One turn sends every row of this set to another row. A few are shown first. Where does it send the rows asked after them?
j_829: 7,9,-4,-6,-7,5,-7,4,-6,2,-4,-25,18,-4,7,4,7,-3,-19,-8,23,-8,1,-5
j_491: 0,8,-4,-7,-24,7,0,4,-8,3,-10,-19,19,-7,11,1,8,-18,0,12,18,-15,3,4
j_96: 3,8,7,-13,-3,-16,0,11,8,-6,4,-6,8,-11,6,16,1,-9,0,9,0,-11,7,7
j_897: 1,11,4,-20,-7,-10,4,9,10,-6,4,-17,9,-16,14,10,-3,-3,-1,8,12,-3,11,-1
j_954: 7,9,5,-15,2,-14,-3,12,9,-7,8,-6,5,-8,9,14,1,-1,-6,-3,5,-8,4,1
j_407: -6,11,3,-13,-6,-4,11,5,6,-8,-12,-11,4,-9,4,22,6,-4,-5,-12,11,-11,-1,13
j_299: -2,-6,2,-7,-15,6,-10,3,-13,5,-2,-8,14,-6,1,12,8,-21,-5,8,12,-14,4,-3
j_673: -10,11,1,-15,-11,-8,7,-1,10,-1,-15,-17,7,-13,2,20,2,-5,-6,-8,7,-3,2,10
j_137: -9,2,2,-18,-5,-1,9,2,6,-2,-11,-12,-1,-10,5,16,-1,-2,-6,-13,9,-4,4,8
j_4: 2,8,-2,-11,-9,5,-7,1,-7,-3,-5,-23,22,-6,10,1,4,-2,-17,-6,23,-6,3,-8
j_463: -4,0,9,-6,-13,1,-12,2,-10,2,-3,-12,9,-8,-5,17,8,-21,-3,13,18,-10,8,-1
j_69: -3,2,7,-12,-17,-2,-16,8,-2,6,-1,-17,-3,-5,-1,9,-1,-10,-1,3,26,-4,6,-8
j_821: 5,11,1,-12,0,-11,6,7,6,-8,0,-13,19,-13,12,12,5,-6,-6,9,-2,-11,7,10
j_489: 7,10,-3,-2,-19,-4,-6,12,2,4,-11,-15,0,3,4,-7,3,-5,2,5,11,-17,0,12
j_624: -9,12,4,-15,-8,-7,7,1,7,-5,-12,-12,7,-13,1,26,5,-7,-7,-10,11,-6,-1,10
j_228: -9,6,-2,-17,-7,-4,7,0,9,0,-15,-17,5,-12,5,15,0,0,-8,-12,5,-1,3,10
j_10: 9,0,-6,0,-11,2,-13,7,-8,7,-4,-8,13,4,3,4,8,-10,-10,-5,6,-17,-3,3
j_931: 4,7,-5,-4,-25,-4,-16,10,2,9,-8,-11,3,3,5,-3,2,-9,2,3,11,-15,-3,4
j_423: 1,13,-4,-5,-21,1,2,5,-2,3,-14,-25,16,-6,8,-3,6,-12,0,13,14,-13,4,11
j_669: -1,7,1,-11,-23,-1,-20,8,0,7,1,-15,5,-2,5,7,1,-10,-5,-1,26,-6,-2,-11
j_589: -9,6,4,-16,-7,-2,12,5,7,-6,-11,-10,-2,-9,6,17,1,-4,-2,-10,11,-10,3,12
j_869: -1,10,-1,-6,-20,1,0,0,-5,-3,-16,-21,24,-8,9,-5,5,-12,-2,13,12,-15,4,9
j_677: 2,9,3,-17,1,-9,4,5,4,-8,4,-17,18,-17,12,16,2,-5,-10,5,8,-4,10,-1
j_562: 5,9,-2,-4,-19,-6,-10,11,3,-1,-12,-10,2,4,6,-9,-1,-1,3,0,13,-18,-1,7
j_345: -4,5,7,-16,-19,-2,-16,6,0,0,-2,-13,1,-5,3,3,-4,-6,-1,2,28,-6,5,-10
j_560: -6,-1,10,-7,-14,-1,-13,2,-10,-4,-7,-6,13,-8,-5,12,6,-19,-2,12,11,-13,6,0
j_762: 5,12,-7,-8,-17,6,-6,5,-7,3,-4,-23,20,-2,13,2,8,-7,-12,-4,26,-9,-3,-5
j_533: 10,2,-3,1,0,2,-10,7,-9,1,-3,-11,14,3,1,7,12,-7,-18,-7,11,-16,-1,4
j_734: 8,2,1,-2,-2,-2,-15,6,-8,-4,-4,-5,14,4,-1,6,7,-5,-15,-8,8,-18,-2,2
j_390: 7,13,0,-16,-3,-13,3,13,12,-6,4,-14,7,-8,16,4,-2,2,-4,-1,8,-7,5,5

j_560 turns into j_869
j_10 turns into j_299
j_589 turns into j_407
Now find these:
j_897 turns into j_390
j_423 turns into j_829

One turn sends every row of this set to another row. A few are shown first. Where does it send the rows asked after them?
j_18: -16,-10,6,-4,-3,1,4,-7,5,7,-15,5,-13,3,-6,-4
j_977: 17,1,4,11,-10,2,-5,1,2,2,-3,5,-10,13,2,12
j_592: 10,-9,-3,1,-1,10,18,-3,3,11,-11,5,-15,7,0,16
j_241: 7,-11,12,-1,-11,9,-7,-6,3,-2,-2,5,-7,2,-12,11
j_722: 10,10,6,7,-7,0,-2,-5,12,7,5,8,-5,12,0,6
j_195: -7,-5,-2,9,2,8,2,-8,6,5,-9,0,-5,13,2,-13
j_200: 12,10,0,9,-4,-1,5,-3,11,8,-2,7,-8,14,5,9
j_254: 14,3,10,8,-9,5,-5,-3,5,8,7,7,-8,7,-5,9
j_440: 11,-1,-4,7,-2,4,12,0,4,12,-7,4,-11,14,6,19
j_14: 7,2,5,1,-1,8,10,-7,6,19,8,6,-8,6,-5,14
j_234: 12,9,3,10,-8,-2,-2,-2,10,3,-1,7,-5,14,4,8
j_986: 4,-13,-2,1,-2,12,20,-3,0,11,-12,2,-15,2,-4,12
j_499: -8,-4,-2,9,3,8,3,-10,5,7,-7,-1,-5,12,1,-13
j_273: -16,-10,5,-3,-4,0,3,-5,3,5,-18,4,-14,4,-5,-3
j_70: 18,2,-1,11,-5,4,8,1,4,12,-3,6,-13,13,4,13
j_644: 2,-17,6,-5,-1,-1,13,2,-3,0,-6,-1,-13,-2,5,-1
j_962: -9,2,3,2,-13,-5,1,-11,3,9,1,-6,-14,8,-4,-9
j_817: -8,-4,-1,9,2,7,1,-9,5,4,-8,-1,-5,12,2,-14
j_641: 6,-7,9,-4,-2,14,10,-9,5,14,3,6,-11,0,-13,10
j_781: 7,0,12,1,-9,4,-9,-5,5,6,7,5,-4,6,-8,14
j_806: 4,-16,0,4,-9,7,5,1,-2,-4,-19,0,-12,5,-1,12
j_608: 11,12,4,8,-3,1,5,-5,12,12,4,8,-7,12,2,8
j_104: -1,-11,10,-3,-5,14,10,-8,1,11,1,3,-10,-5,-14,7
j_674: -8,-4,0,9,2,9,1,-9,5,6,-6,0,-5,11,2,-14
j_175: -8,2,-2,3,-8,-4,10,-10,3,14,-1,-7,-16,10,0,-8
j_293: 1,-17,11,-6,-2,0,10,1,-3,0,-1,-1,-12,-4,2,-3
j_856: 1,-17,8,-6,-3,-2,10,2,-4,-3,-5,-1,-12,-4,4,-2
j_391: -16,-9,4,-3,-1,1,8,-6,4,9,-16,5,-14,4,-5,-3
j_953: 1,-16,7,-6,-1,0,15,0,-3,2,-2,-1,-13,-4,3,-2
j_388: -7,-1,-1,4,-15,-8,0,-8,1,3,-7,-7,-14,12,1,-7
j_566: 11,-3,2,7,-10,-1,-6,1,2,-2,-8,4,-7,14,3,18
j_242: -7,0,-6,6,-10,-7,8,-7,2,8,-9,-7,-17,13,4,-5
j_204: 10,-13,0,3,-9,6,1,0,1,-5,-17,3,-12,9,0,16
j_992: 0,-14,11,0,-12,9,-5,-4,-2,-3,-7,1,-8,-1,-11,8
j_369: -15,-10,3,-3,-2,0,7,-4,3,6,-20,5,-14,5,-3,-3
j_383: 16,4,5,7,-4,7,7,-4,5,17,7,7,-11,9,-3,10

j_781 turns into j_566
j_204 turns into j_592
Now find these:
j_977 turns into j_70
j_242 turns into j_175
j_644 turns into j_953
j_986 turns into j_104
j_273 turns into j_369
j_608 turns into j_722

One turn sends every row of this set to another row. A few are shown first. Where does it send the rows asked after them?
j_33: -8,17,4,-2,11,-7,6,-5,1,3,5,16,-6,1,10,-4,-16,-5,-1,7,-8,2,-11,-2,-2,6,13,12,1,-11,-5,-5,-1,-3,-2,4,0,13,-7,-9,-3,-5,-2,7,10,-7,4,-3,10,-10,-1,-10,-13,-2
j_333: 13,17,-2,-4,-6,1,7,2,-2,6,1,-3,-1,5,-4,2,3,-10,-6,2,5,6,2,7,-10,2,1,-6,-16,-5,-3,16,-6,2,3,-8,4,15,-3,-11,0,-14,1,4,2,-15,-4,11,0,10,7,-2,3,-4
j_366: -3,16,4,2,0,4,-1,1,4,-9,1,-7,2,13,1,-9,7,0,10,11,1,6,13,-3,-19,6,-2,-11,1,8,1,3,12,-1,-8,-15,-1,1,2,-9,-7,-8,7,9,0,-1,4,3,10,-2,4,-12,1,-4
j_528: 0,3,-3,3,-1,-1,5,3,-10,-4,13,17,4,-2,5,-7,-5,-6,-2,-3,4,-13,-12,-5,-6,15,4,9,-14,-5,7,6,3,8,1,5,3,-3,1,-4,-4,-13,3,2,7,-9,11,-14,20,-13,0,-7,-3,10
j_84: 1,0,7,1,7,2,2,2,-12,-12,14,-3,-2,11,-4,-4,-7,5,-4,4,19,-1,-8,-2,-2,7,3,-2,11,-4,-10,-9,4,1,9,-9,6,3,-12,-1,7,0,6,-4,1,6,-6,5,6,-8,-9,-8,1,0
j_933: 11,16,6,-4,0,-1,9,1,0,5,6,-8,10,11,-3,4,9,-2,1,3,-3,-3,8,10,-18,1,8,-10,-12,2,-1,5,9,8,-5,-6,-2,6,2,-10,-11,1,2,7,12,-10,-2,2,8,4,7,0,-2,-6
j_125: -6,25,-2,-2,-1,-7,-2,-9,3,-6,-4,1,4,1,3,-11,3,-7,6,7,1,15,9,-2,-15,-4,-6,1,-5,-6,3,14,-1,2,3,-7,-3,10,-4,-3,1,-14,3,7,-10,-12,1,9,5,0,6,-18,-3,-7
j_485: -4,4,5,1,5,-10,9,-1,-10,5,3,2,-4,14,12,-3,0,-10,-13,-2,15,-4,-15,-6,-10,8,1,-8,5,-7,2,-8,-10,-3,7,-12,-1,6,-15,-16,13,0,5,1,10,-6,3,-1,1,5,-1,-14,5,3
j_591: 3,11,1,3,-1,-2,13,-5,-23,1,17,12,6,0,0,-2,-3,-8,4,11,-2,-7,-9,3,-11,11,4,15,-3,-6,10,-6,4,5,0,-1,-2,-8,-5,-10,1,-8,0,4,7,-17,5,-3,16,-13,-6,-3,-5,0
j_455: 2,10,-1,-13,2,-10,7,4,-8,-12,8,12,11,-3,3,-4,-14,2,5,1,-5,-2,-16,-2,-6,5,6,1,1,1,-11,-14,1,-1,-6,5,7,4,-7,-5,-4,-5,-1,22,7,-10,8,-10,7,-7,-3,-10,2,2
j_938: -2,22,-2,-7,-7,-8,1,-10,2,-5,-5,5,3,-4,5,-13,3,-9,3,2,-1,13,7,-3,-14,5,-5,1,-10,-8,1,15,-3,8,3,-6,1,13,-2,-5,-1,-11,3,10,-9,-13,1,12,2,3,4,-12,0,-8
j_378: 5,6,1,-16,2,-10,3,1,-9,-7,12,14,9,-7,3,-7,-12,-3,-1,3,-8,-4,-13,-1,-5,12,6,2,2,1,-8,-12,2,-2,-7,3,1,3,-7,-6,-4,-12,-10,19,9,-12,8,-8,9,-10,-2,-15,2,4
j_586: 2,17,7,-7,3,-4,-4,-8,3,-1,-3,-9,13,-2,5,-10,11,-2,10,-4,3,6,8,-2,-10,0,-12,-13,-1,-2,7,4,7,2,0,-2,-7,1,2,-9,-10,-2,3,5,4,0,13,3,12,5,10,-10,-7,-3
j_199: -1,12,6,-6,-4,-5,-5,-7,7,1,-5,-6,11,-6,5,-11,10,4,6,-2,3,5,11,-5,-11,6,-9,-11,-1,-2,3,6,8,8,-1,-5,-5,3,4,-10,-9,2,3,6,-1,0,12,7,7,7,6,-7,-7,-5
j_522: -6,16,2,-5,9,-4,3,-2,-3,0,3,16,-7,-4,8,-5,-20,2,-1,6,-12,1,-10,-1,-4,6,9,11,-2,-6,-4,-5,-1,-3,-3,6,-3,11,-5,-9,-4,-3,-1,12,9,-8,10,-5,10,-9,4,-9,-15,-6
j_169: -6,4,-1,2,1,5,2,1,-12,-8,13,18,5,0,5,-4,-8,-5,1,-2,2,-7,-11,-6,-4,10,-1,9,-16,-7,10,3,-1,8,1,9,4,0,5,-4,-3,-11,6,3,5,-8,5,-17,18,-8,1,-1,2,2
j_324: 4,5,8,-10,9,-15,-2,6,-11,4,11,-3,-4,4,1,-7,-4,5,-11,-1,19,5,-10,-4,-3,6,-2,6,4,-4,1,2,-5,3,15,0,-8,0,-1,-5,4,0,3,-6,6,6,4,2,1,-7,0,-19,-15,1
j_479: 5,14,-5,-7,-12,-3,1,-13,-3,-14,1,-3,0,6,4,-10,2,0,8,3,-5,11,11,-4,-9,15,-9,-6,-11,-2,-4,8,2,8,-1,-4,2,11,-9,-9,-1,-17,-4,14,-6,-8,4,2,-3,3,0,-7,10,1
j_31: 1,14,3,2,1,-6,13,-6,-22,1,15,5,4,7,5,-1,-6,-11,8,13,-2,-4,-12,0,-10,10,6,12,0,-4,10,-8,2,5,-1,0,1,-6,-3,-16,0,-7,3,0,6,-16,2,-6,11,-17,-8,-2,-1,1
j_79: 3,9,-1,-14,3,-15,3,0,-6,-10,14,8,7,-3,5,-5,-13,-2,3,1,-4,0,-19,-4,-3,5,6,0,2,-1,-10,-15,1,2,-8,6,4,3,-6,-5,-6,-9,-6,15,8,-9,5,-11,6,-10,-7,-13,6,5
j_597: -3,-1,2,-1,2,-6,7,2,-13,6,6,5,1,6,7,-4,3,-8,-18,-4,13,-5,-13,-7,-11,9,-1,-8,2,-6,3,-6,-9,-4,6,-14,-6,3,-17,-14,19,-2,4,6,8,-9,6,2,4,7,-1,-14,1,4
j_672: -6,-7,1,-5,3,4,-8,0,-14,-2,15,11,-7,0,6,-1,1,0,-20,1,8,-4,-4,-12,-1,4,1,-6,-3,2,7,-8,-5,4,-1,-10,-12,0,-17,-4,11,-6,4,0,6,-6,0,4,2,-1,-2,-15,6,-6
j_574: -5,11,4,-7,10,-3,7,-3,-2,-1,4,21,-3,-6,8,-7,-12,-5,-4,3,-11,-2,-9,-2,-3,9,11,10,-1,-9,-3,-4,2,-3,-5,-1,0,13,-11,-6,1,-7,-1,13,10,-10,8,0,16,-9,-2,-11,-14,1
j_187: 2,10,-1,-2,-3,1,-1,12,7,2,0,-7,4,-5,-3,5,8,2,0,-5,-1,2,8,5,-10,1,3,-10,-12,2,-3,4,12,9,-10,-4,-2,3,9,-11,-9,-8,7,-3,4,-10,8,0,10,2,3,3,-3,1
j_111: 8,-1,7,-13,8,-11,-2,6,-15,2,10,-1,-5,-1,1,-7,-1,10,-11,0,14,-1,-4,-1,-4,9,-3,7,6,-1,-1,1,-2,2,16,-6,-8,-2,-5,-4,7,-2,3,-1,6,5,7,7,4,-4,-1,-18,-17,2
j_997: 1,0,7,2,7,7,4,4,-16,-10,11,-1,0,7,-6,-1,-6,9,-3,7,17,-2,-5,3,-4,5,-1,2,9,0,-8,-6,2,0,13,-9,6,4,-13,-3,8,3,10,-1,-1,4,-3,6,2,-3,-5,-5,-4,-1
j_285: 9,13,-5,-11,-5,-3,1,3,-6,-10,5,-8,-3,1,-3,4,10,-3,-7,-8,-2,11,9,8,-4,1,0,-5,-20,0,0,8,2,14,-4,-4,1,10,-9,-4,1,-15,6,-1,2,-15,-1,4,-3,3,2,-3,9,-2
j_129: -7,5,6,2,4,-4,4,0,-12,2,-1,3,-5,9,10,-3,-3,-4,-14,-7,13,-7,-14,-7,-10,8,0,-9,0,-5,4,-5,-12,-3,7,-12,-4,9,-18,-14,14,4,8,6,8,-8,5,-3,2,10,5,-13,2,0
j_763: 10,21,5,-5,5,-4,7,1,-4,2,7,-8,9,13,-1,7,11,-3,3,5,-2,0,9,10,-19,-6,5,-12,-9,4,3,2,6,5,-2,-6,-4,4,-2,-9,-12,-5,6,5,15,-11,0,1,9,5,8,-6,2,-5
j_144: 5,15,-3,-7,-4,-4,-2,-13,-1,-15,3,-7,5,11,4,-10,2,1,13,3,-2,9,8,-5,-8,6,-12,-10,-7,-2,-2,9,3,3,1,-1,1,8,-11,-6,0,-20,-2,12,-4,-5,7,0,1,5,3,-10,8,4
j_694: 12,19,-3,2,-1,1,5,-1,1,3,3,-4,0,9,-3,2,0,-9,-2,6,6,7,0,7,-9,-2,-4,-8,-13,-6,-3,15,-5,-3,2,-5,7,14,-8,-9,-3,-20,0,4,4,-15,0,7,1,12,9,-6,5,1
j_640: 2,13,-4,1,3,5,-4,11,7,2,2,-7,-1,-1,-1,6,5,1,1,-3,0,4,6,5,-11,-6,-2,-13,-11,-1,-1,4,8,3,-6,-4,-1,5,8,-11,-9,-16,9,-4,6,-10,8,-1,15,5,5,0,0,4
j_685: 7,17,-8,-8,1,-7,-2,0,-4,-13,7,-8,-4,3,-1,3,10,-2,-5,-3,-4,16,6,7,-6,-8,-3,-3,-17,0,3,8,1,9,-5,-3,0,5,-10,0,0,-18,8,-1,4,-17,2,3,0,4,3,-10,7,-3
j_719: -1,16,2,3,1,-6,14,-3,-22,0,11,7,5,3,3,-1,-6,-9,8,10,-2,-8,-12,3,-15,11,3,16,-6,0,11,-3,0,5,2,-1,0,-7,-4,-16,2,-5,4,4,3,-20,4,-9,9,-9,-4,-2,-3,3
j_197: -7,-3,1,-8,-1,0,-10,6,-17,-5,13,7,-6,1,5,1,-2,3,-12,2,8,3,-9,-14,-1,2,-4,-7,-1,4,8,-13,-10,2,-4,-11,-10,-2,-10,-9,9,-3,6,4,5,-6,0,2,-4,5,-3,-13,7,-11
j_316: -5,5,-2,2,2,-1,3,1,-9,-3,10,15,3,1,8,-6,-7,-9,1,-4,8,-6,-15,-9,-3,9,2,6,-13,-9,9,1,1,8,1,10,3,2,7,-6,-7,-11,5,-2,7,-5,5,-15,18,-16,0,-6,1,9
j_186: -7,-4,0,-7,3,-1,-10,0,-13,-1,15,6,-10,1,9,1,-1,-2,-16,1,10,4,-10,-14,2,-1,-2,-7,-1,1,7,-13,-7,4,-4,-7,-10,1,-8,-6,5,-4,6,-4,8,-4,-2,2,-2,-3,-5,-13,8,-5
j_332: 2,-4,8,1,5,2,3,5,-14,-11,11,3,0,4,-6,-5,-3,8,-9,2,18,-5,-4,2,-7,10,2,-1,11,-4,-11,-7,3,0,12,-12,4,4,-10,2,8,-2,5,1,3,5,-3,8,11,-5,-5,-14,-3,0
j_100: 4,2,6,-9,9,-10,-2,9,-13,-3,10,-3,-2,3,-1,-7,-4,10,-14,-3,17,4,-8,1,-6,6,-6,5,0,1,-1,4,-5,3,17,1,-5,-3,2,-3,8,3,5,-2,4,5,6,-2,1,-3,5,-17,-13,-3
j_215: -2,12,5,1,-6,0,2,-4,6,-7,0,-6,4,11,1,-11,9,3,6,8,0,5,14,-3,-21,12,-2,-10,-1,5,-3,3,12,5,-7,-16,-2,4,1,-9,-6,0,3,14,-2,0,2,4,5,0,2,-11,0,-7

j_285 turns into j_479
j_186 turns into j_79
Now find these:
j_332 turns into j_591
j_719 turns into j_129
j_763 turns into j_694

